Look-ups in named tables: a row name and a column name give one cell, copied from the table.

Table zuve
         napomuv  bitod  vipu  mugip
tur          451    497   500    462
fezedim      280    436   491    671
lar          773    788   637    757
zapufek      711    788   811    532
nitosa       579    696   671    600
fufo         551    607   598    365
basud        386    396   578    678
sot          231    523   447    795
gis          774    446   415    508
fina         330    487   771    508
duv          467    764   702    782
tal          348    764   565    494
tar          846    833   704    520

fufo, mugip => 365
nitosa, mugip => 600
tar, vipu => 704
tar, mugip => 520
tur, mugip => 462
tal, mugip => 494
zapufek, bitod => 788
duv, mugip => 782

Table mik
	patu	nas	zuvul	gizilek	zakul	veti	tilik	kifi	nunu
ved	69	102	101	101	114	92	97	103	112
kop	92	80	98	111	104	118	85	110	88
taref	88	112	80	106	96	115	110	94	117
liru	86	108	114	115	98	132	51	101	84
rol	79	86	130	98	98	95	87	90	79
sem	69	72	111	122	63	105	110	113	92
rig	79	95	98	96	83	105	125	113	109
verude	112	110	105	102	122	67	96	112	97
zipiri	85	100	80	94	63	111	109	98	82
misefib	94	91	97	126	104	95	106	125	78
zenir	195	93	122	66	100	98	137	127	94
zumu	110	85	105	96	82	101	98	106	125

zipiri, tilik: 109
ved, patu: 69
taref, kifi: 94
sem, veti: 105
verude, nunu: 97
zipiri, zakul: 63
zumu, nunu: 125
zumu, nas: 85
kop, kifi: 110
liru, zuvul: 114
kop, tilik: 85
rig, gizilek: 96
liru, nas: 108
ved, gizilek: 101
Row with the largest gizilek: misefib

rimelaz:
|  | kof | pegab |
|---|---|---|
| pelab | 55 | 159 |
| tus | 85 | 139 |
| kidil | 154 | 180 |
| kigug | 92 | 148 |
| ler | 94 | 192 |
| dov | 140 | 131 |
| gof | 133 | 169 |
| musuz | 74 | 133 |
| butogu | 145 | 146 |
| vez | 171 | 77 |

What is the pegab of pelab in rimelaz?
159
What is the kof of vez in rimelaz?
171
What is the kof of musuz in rimelaz?
74
What is the pegab of kidil in rimelaz?
180
What is the kof of kigug in rimelaz?
92
What is the kof of dov in rimelaz?
140
What is the pegab of butogu in rimelaz?
146
What is the kof of butogu in rimelaz?
145
What is the kof of pelab in rimelaz?
55
What is the pegab of musuz in rimelaz?
133
What is the pegab of vez in rimelaz?
77
What is the kof of gof in rimelaz?
133
What is the kof of ler in rimelaz?
94
What is the pegab of dov in rimelaz?
131
What is the pegab of ler in rimelaz?
192
What is the kof of kidil in rimelaz?
154
What is the pegab of tus in rimelaz?
139
What is the pegab of kigug in rimelaz?
148
What is the pegab of gof in rimelaz?
169

sedo =
,legazul,gakora,mam,siguref,lib,muv,bolekit,gegiku,sus,duna
vurofi,-3.99,0.11,-4.48,-6.28,-5.58,-5.58,0.11,-5.09,-4.72,-6.25
zoruzam,3.34,-0.69,-7.16,-5.71,-6.42,-5.18,-0.78,4.82,4.07,-5.49
nos,4.82,-1.10,-8.78,-5.59,-7.12,-4.08,-1.24,6.79,5.77,-5.07
duta,-1.94,-2.30,0.61,-5.37,-2.42,-7.00,-2.31,-1.59,-2.01,-6.31
sunuti,-2.85,1.42,-8.83,-6.69,-7.99,-4.45,1.39,-4.02,-3.52,-5.93
zumo,-4.25,0.17,-3.36,-6.26,-5.01,-6.33,0.19,-5.37,-4.96,-6.46
vaz,0.56,-0.64,-4.30,-5.78,-5.10,-6.31,-0.67,1.24,0.85,-6.01
zefafeb,-0.46,-1.14,-2.86,-5.68,-4.33,-6.40,-1.17,0.02,-0.34,-6.10

zefafeb, duna -> -6.10
nos, bolekit -> -1.24
sunuti, bolekit -> 1.39
zoruzam, sus -> 4.07
duta, siguref -> -5.37
zumo, gegiku -> -5.37
zefafeb, muv -> -6.40
zumo, bolekit -> 0.19
zoruzam, gakora -> -0.69
zumo, gakora -> 0.17
sunuti, duna -> -5.93
vurofi, sus -> -4.72
sunuti, lib -> -7.99
zefafeb, sus -> -0.34
zoruzam, legazul -> 3.34
vurofi, duna -> -6.25
zoruzam, mam -> -7.16
sunuti, gegiku -> -4.02

Table kipom
|  | karudis | loger | por | lesuk | tivi | gakep | rarag |
|---|---|---|---|---|---|---|---|
| lum | -0.6 | -6.2 | 7.5 | 1.4 | -8.8 | -3.2 | 7.2 |
| kol | -1.5 | -4.1 | 2.4 | -0.5 | -5.5 | -2.9 | 2.2 |
| toz | -2.1 | -3.2 | -0.2 | -1.5 | -3.8 | -2.7 | -0.2 |
| genet | -6.8 | -4.8 | 1.1 | 0.8 | -1.1 | -5.9 | -3.8 |

What is the rarag of toz in kipom?
-0.2
What is the loger of kol in kipom?
-4.1
What is the por of genet in kipom?
1.1
What is the karudis of kol in kipom?
-1.5
What is the lesuk of toz in kipom?
-1.5
What is the loger of genet in kipom?
-4.8
What is the rarag of genet in kipom?
-3.8
What is the gakep of genet in kipom?
-5.9
What is the loger of toz in kipom?
-3.2
What is the lesuk of kol in kipom?
-0.5
What is the karudis of toz in kipom?
-2.1
What is the rarag of lum in kipom?
7.2
What is the lesuk of genet in kipom?
0.8
What is the por of lum in kipom?
7.5
What is the gakep of kol in kipom?
-2.9
What is the loger of lum in kipom?
-6.2
What is the por of toz in kipom?
-0.2
What is the por of kol in kipom?
2.4

zoruf =
,pir,sukiz,ruvam
lutidu,0.25,0.66,-0.04
per,-0.68,-0.83,-0.52
zalug,0.19,0.78,-0.03
tedob,0.23,0.72,-0.01
ninemom,-0.68,-0.90,-0.75
guv,-0.56,-0.86,-0.50
sadeba,-0.57,-0.68,-0.59
rig,-0.62,-0.74,-0.58
tibipiz,0.65,0.34,0.67
bok,0.21,0.69,-0.05
naseve,0.32,0.55,0.17
fer,0.18,0.66,-0.03

pir of tedob = 0.23
sukiz of tedob = 0.72
pir of guv = -0.56
sukiz of naseve = 0.55
sukiz of per = -0.83
pir of zalug = 0.19
pir of lutidu = 0.25
ruvam of naseve = 0.17
sukiz of lutidu = 0.66
ruvam of sadeba = -0.59
ruvam of tedob = -0.01
pir of fer = 0.18
pir of sadeba = -0.57
sukiz of zalug = 0.78
ruvam of lutidu = -0.04

dosezum.tsv
	fegeg	funima	rir	kuve
dereri	139	121	144	123
vufud	194	101	85	78
kulagim	101	135	94	138
pak	158	174	86	131
dov	113	198	91	190
notegi	244	173	124	210
nanalu	209	98	91	62
daz	146	177	145	142
tirug	113	80	156	144
mon	158	233	79	147
nat	149	156	172	123
mep	106	86	152	139
pupaser	97	149	120	123

rir of notegi is 124
kuve of kulagim is 138
kuve of dereri is 123
fegeg of pak is 158
kuve of dov is 190
funima of mon is 233
kuve of pak is 131
rir of kulagim is 94
fegeg of daz is 146
fegeg of pupaser is 97
rir of pak is 86
kuve of nanalu is 62

Table bor
fields: gunanem, fav, dibuba, ledes, kufa
laririz: [0.3, 0.4, -0.9, -0.5, -0.4]
lenuker: [0.5, 0.8, 0.2, 0.3, 0.4]
bot: [0.2, 0.1, 0.0, 0.1, 0.1]

gunanem of laririz = 0.3
dibuba of laririz = -0.9
ledes of bot = 0.1
kufa of lenuker = 0.4
dibuba of bot = 0.0
gunanem of bot = 0.2
fav of laririz = 0.4
dibuba of lenuker = 0.2
kufa of laririz = -0.4
ledes of lenuker = 0.3
fav of lenuker = 0.8
ledes of laririz = -0.5
fav of bot = 0.1
kufa of bot = 0.1
gunanem of lenuker = 0.5

zifom
|  | nek | fafi | litam | vuvi | rom | bufir | bip | murim | mevar | dek |
|---|---|---|---|---|---|---|---|---|---|---|
| pibifa | 143 | 126 | 146 | 195 | 152 | 78 | 65 | 208 | 98 | 103 |
| tanaled | 145 | 120 | 149 | 202 | 154 | 76 | 55 | 211 | 96 | 103 |
| puver | 143 | 129 | 145 | 191 | 151 | 79 | 69 | 207 | 99 | 103 |
| pasi | 146 | 117 | 151 | 207 | 155 | 76 | 50 | 212 | 95 | 104 |
| nas | 142 | 131 | 144 | 189 | 150 | 80 | 74 | 206 | 100 | 104 |
| gep | 144 | 123 | 147 | 198 | 153 | 77 | 60 | 209 | 97 | 103 |
| tegik | 147 | 114 | 153 | 212 | 156 | 75 | 44 | 213 | 96 | 105 |

bip of tanaled is 55
bufir of gep is 77
dek of pibifa is 103
litam of nas is 144
vuvi of pibifa is 195
dek of tegik is 105
rom of nas is 150
nek of nas is 142
fafi of tanaled is 120
bip of tegik is 44
dek of tanaled is 103
murim of tegik is 213
murim of nas is 206
fafi of pibifa is 126

